In the data rows, zero lies at 4.5, halfway between 4 and 5.
Here is the table:
(5 7 2 6 4 6 5 7 7 4 4 4 5 1 8 4)
(8 6 2 6 4 6 7 3 9 4 4 4 4 3 6 5)
(5 2 2 8 5 4 4 9 9 4 4 3 4 1 8 4)
(3 7 8 2 4 5 4 4 2 5 4 6 4 7 2 4)
(4 3 2 4 4 4 4 4 3 5 4 8 4 3 5 4)
(6 6 3 3 4 8 6 4 8 4 5 4 4 6 6 5)
(3 2 7 3 4 3 4 4 3 4 4 6 3 7 5 4)
(7 7 3 6 4 7 6 4 7 4 5 4 5 6 5 5)
(3 2 5 4 6 3 4 4 3 4 4 5 4 7 3 3)
(5 2 6 8 5 3 4 4 4 4 5 4 4 6 3 4)
(3 1 8 3 7 2 4 4 2 4 4 4 5 7 3 4)
(3 2 8 2 4 3 4 3 3 4 4 6 5 8 3 4)
(3 3 4 2 6 3 4 5 3 4 4 4 4 4 2 3)
(7 6 3 5 4 6 8 4 8 4 4 4 5 4 6 6)
(3 7 2 2 8 3 4 4 3 5 4 4 4 1 3 4)
(3 1 4 7 5 3 3 4 3 4 4 6 4 7 4 4)
(3 4 8 2 5 3 4 4 3 4 6 4 4 7 2 4)
(3 6 7 2 4 3 4 4 3 4 4 4 5 1 2 4)
(3 7 2 2 5 4 5 4 2 4 5 4 6 5 3 4)
(3 2 4 6 5 3 4 5 4 4 4 5 5 7 7 4)
(8 6 2 3 4 3 5 4 6 5 5 4 4 1 4 5)
(7 6 5 3 4 6 6 4 6 4 3 4 6 4 4 7)
(3 4 7 4 4 3 4 4 3 4 5 4 4 7 2 3)
(6 4 2 4 4 5 6 9 9 4 4 4 5 3 8 4)
(3 1 4 8 4 3 4 4 3 4 4 8 4 7 4 4)
(6 7 4 7 6 7 4 6 6 4 6 4 4 1 7 5)
(8 6 2 6 4 6 7 4 9 4 4 4 4 3 6 5)
(7 3 4 3 4 5 4 4 6 4 4 4 5 1 6 6)
(4 2 5 3 4 3 4 5 3 5 4 9 4 1 6 3)
(3 2 8 3 4 3 4 4 3 5 4 6 4 7 2 4)
(3 7 4 5 4 4 4 4 3 4 4 4 4 5 2 4)
(6 6 4 2 4 6 6 4 5 5 5 4 3 4 3 5)
(3 7 4 4 4 8 4 4 3 4 4 4 4 4 1 4)
(5 7 2 5 4 5 9 4 4 4 4 4 4 3 4 5)
(6 8 2 8 6 7 4 9 7 4 5 4 4 1 7 4)
(3 1 7 5 6 3 4 5 3 4 4 6 4 7 6 4)
(4 7 4 5 3 5 6 3 4 4 5 4 5 1 6 6)
(3 7 6 2 4 4 4 4 3 4 4 5 5 4 2 4)
(7 2 2 7 4 5 4 6 8 4 4 4 4 4 4 4)
(5 7 2 5 5 4 9 3 5 4 3 4 5 2 5 7)
Every row has one hidden group. There are 4 groups. Groups can overlap: rows of different groups may look alike.
More rows, each followed by its group:
(5 7 2 4 4 9 9 4 7 4 4 4 4 5 7 4) A
(7 7 3 3 4 6 4 4 4 4 7 4 4 5 2 7) A
(3 2 8 2 4 3 4 4 4 4 9 4 4 7 3 5) B
(7 8 2 5 4 7 7 2 7 4 4 4 4 6 5 5) A
(3 3 8 4 5 3 4 4 3 4 5 4 4 7 2 4) B
(3 2 9 2 4 3 4 4 3 4 5 4 5 6 5 4) B
(3 3 6 4 8 3 4 4 3 4 4 4 4 4 2 5) B
(9 5 2 4 4 6 5 4 9 4 5 4 4 3 5 5) A
(3 2 7 3 6 4 4 4 3 4 4 5 4 7 2 4) C
(3 1 7 4 6 4 4 6 2 4 4 7 5 6 7 4) C
(8 5 6 5 4 8 6 2 8 4 4 3 5 5 5 7) A
(4 7 2 7 3 4 4 7 5 4 6 4 4 1 8 5) D
(3 1 5 7 4 3 4 4 3 4 4 4 4 7 4 4) C
(3 7 6 3 4 4 4 4 3 5 4 5 4 4 2 4) B
(6 7 2 5 4 4 6 4 3 5 4 4 4 1 3 9) A
(3 2 8 2 4 3 3 4 3 5 5 8 4 4 4 3) C
(5 7 2 8 7 4 4 9 6 4 4 4 4 1 8 4) D
(3 6 3 2 4 3 4 5 3 4 4 4 4 1 8 4) B
(3 6 2 3 4 6 5 4 5 4 5 4 4 5 6 5) A
(3 7 2 7 4 8 4 8 5 4 5 4 4 5 8 4) D
(7 5 3 5 4 6 8 4 7 4 4 4 5 5 6 6) A
(7 6 3 5 4 7 8 4 8 5 5 4 5 5 6 5) A
(3 6 8 3 4 3 3 4 4 8 4 7 4 7 2 4) B
(7 2 4 5 4 5 4 4 3 5 4 8 4 3 4 4) C
(3 2 5 2 5 3 4 4 3 4 4 4 4 2 4 4) B
(4 2 2 6 4 5 3 8 7 4 4 4 4 2 8 4) D
(4 3 5 5 5 5 3 4 3 4 5 4 4 5 6 4) D
(7 7 3 6 4 6 7 4 6 4 5 4 4 4 5 8) A
(3 1 8 2 4 3 4 4 3 3 4 4 4 5 4 4) B
(3 2 4 8 4 4 4 4 3 5 4 8 5 7 1 4) C
